Each row has a name. Each question is about the rows just above it.

z_574: [ -2.1 -18.2  -8.2 -25.3  43.5  -8.2 -66.9 -54.4  42.0 -77.7 -20.3  45.1
   5.5 -34.9  -1.2  -7.4  34.5 -16.4 -50.7 -36.3   5.9  -1.2   0.7  52.9
 -51.5  -5.5  16.6 -31.3 -75.2 -11.5  42.8  44.2 -43.3 -12.0   0.7  92.2]
z_722: [ 17.3   2.3   3.0 -18.9  13.0   7.1 -16.4 -21.4  -3.1 -10.0 -20.0  -5.2
   5.7  -5.6 -34.0  -2.1   3.4  -4.9  22.8 -16.9   0.8   0.2  17.1   6.6
 -31.3 -13.5  -5.6  27.8 -22.8  20.1   2.9  -0.5  -7.6  -4.7 -20.5 -24.7]
z_512: [ 0.3  2.2 -1.4  1.8 -2.1  3.2  1.2 -0.5 -3.4 -1.3  2.0 -4.1 -3.9 -2.4
 -0.3  1.1  2.6 -0.8  4.4  0.5  3.6  0.1  2.4  4.5  2.8  0.9  2.5  0.9
  2.0  2.0 -1.3 -2.0  3.1 -1.7  0.9 -3.4]
z_498: [  5.8  -9.4   0.3   7.1 -17.0  21.8  -6.2   9.4   6.4  -0.9   1.9  -1.4
   1.6  -5.2  11.7  -0.3  27.9  -8.1 -13.7  15.8   7.3  22.3  19.4  15.8
   5.0  21.1 -22.5  -2.9 -14.9  -0.9  -4.9  17.4 -15.7 -13.4  18.2   0.1]
Number of entries in [ 0.3  2.2 -1.4  1.8 -2.1  3.2  1.2 -0.5 -3.4 -1.3  2.0 -4.1 -3.9 -2.4
 -0.3  1.1  2.6 -0.8  4.4  0.5  3.6  0.1  2.4  4.5  2.8  0.9  2.5  0.9
  2.0  2.0 -1.3 -2.0  3.1 -1.7  0.9 -3.4]: -> 36
Count the entries of [ 17.3   2.3   3.0 -18.9  13.0   7.1 -16.4 -21.4  -3.1 -10.0 -20.0  -5.2
   5.7  -5.6 -34.0  -2.1   3.4  -4.9  22.8 -16.9   0.8   0.2  17.1   6.6
 -31.3 -13.5  -5.6  27.8 -22.8  20.1]: -> 30

z_489: [-26.0   3.5   6.2  -3.3 -21.3  14.3 -12.3   9.4  13.2  37.5   8.1   3.6
   1.9  14.5]
z_880: [ 32.8 -41.4 -17.1  11.1  24.0 -28.3  10.2 -32.1 -23.3 -62.6  -6.6  -6.2
 -10.2 -25.9]
z_547: [-30.0  32.1   5.6  17.3 -52.2  -1.0 -46.8 -15.0  35.2  42.4  35.2 -45.0
 -12.6   8.6]
z_282: [ 16.3 -21.5   9.3  19.7  -7.7 -18.3 -17.8  -5.0  22.4  -1.2  18.5 -53.4
  -8.1  -6.8]
z_291: [ -2.9   6.3   7.7   4.5 -11.4  -1.0 -11.6   4.4  14.4  17.1  11.2 -21.5
  -3.2   3.9]
z_330: [ 26.9   8.1  24.8 -33.5  64.0  33.6  68.1  81.0 -13.0  16.9 -42.4  48.9
  38.1  18.1]
z_761: [-10.6 -16.3  20.6  -2.3 -11.3  17.7  -7.1  33.2  25.1  48.1   7.4 -13.9
  10.7  18.7]
z_786: [ 35.9  36.4  15.5  17.2   9.9 -17.1  -4.0  10.5  23.2  -4.3  11.2 -60.3
  -1.4  -7.5]
z_926: [-43.3 -12.0 -26.9  -9.9 -24.9  10.2 -13.5 -38.3 -23.9  -9.6  -3.2  54.6
 -11.4   0.3]
Count the entries of [-30.0  32.1   5.6  17.3 -52.2  -1.0]: -> 6
Count the entries of [ 32.8 -41.4 -17.1  11.1  24.0 -28.3  10.2 -32.1 -23.3 -62.6  -6.6  -6.2
 -10.2 -25.9]: -> 14
Count the entries of [ 26.9   8.1  24.8 -33.5  64.0  33.6]: -> 6
Number of entries in [35.9 36.4]: -> 2

z_248: [-33.0 -35.9  32.4 -34.3 -34.6  33.4  34.5  35.3]
z_892: [ 1.3  1.7 -1.9  1.6 -0.4 -2.3 -1.9 -2.3]
z_613: [ 22.6  25.8 -23.4  23.6  22.1 -23.9 -23.6 -25.9]
z_455: [-71.4 -80.9  70.7 -76.2 -73.8  72.7  72.1  75.1]
z_993: [-30.5 -34.6  29.7 -31.6 -34.3  29.8  29.6  31.8]
z_150: [-70.4 -79.2  69.8 -74.6 -71.0  72.5  71.7  74.9]
z_194: [ 1.4  3.9 -3.8  4.5  1.2 -1.8 -2.4 -1.3]
z_681: [-33.0 -35.9  32.4 -34.3 -34.6  33.4  34.5 -73.8]
Count the entries of [ 1.4  3.9 -3.8  4.5  1.2 -1.8 -2.4 -1.3]: -> 8
Count the entries of [ 1.3  1.7 -1.9  1.6 -0.4 -2.3]: -> 6
How many entries does [-70.4] have? -> 1

z_793: [-64.2  -9.3 -41.8 -15.4   0.2  74.5 -34.0]
z_543: [-70.7 -11.7 -49.7 -18.4   0.9  82.0 -35.4]
z_532: [ 82.7  31.1  63.5  36.5  18.2 -49.9  52.6]
z_281: [-66.8 -11.9 -47.0 -18.1   1.5  77.5 -32.3]
z_32: [-67.7 -13.2 -44.6 -15.4  -2.2  73.0 -36.6]
z_164: [ 90.0  31.4  65.8  38.2  20.6 -55.2  55.7]
z_924: [ 86.0  31.0  62.8  36.8  18.5 -52.9  55.8]
z_327: [ 90.0  31.4  65.8  38.2  20.6 -54.2  60.4]
Number of entries in [-67.7 -13.2 -44.6 -15.4  -2.2]: -> 5
Count the entries of [ 90.0  31.4  65.8  38.2  20.6 -54.2  60.4]: -> 7
Count the entries of [-66.8 -11.9 -47.0]: -> 3
How many entries does [-64.2  -9.3 -41.8 -15.4   0.2] have? -> 5
Number of entries in [-70.7 -11.7 -49.7 -18.4   0.9]: -> 5
Number of entries in [90.0 31.4 65.8]: -> 3

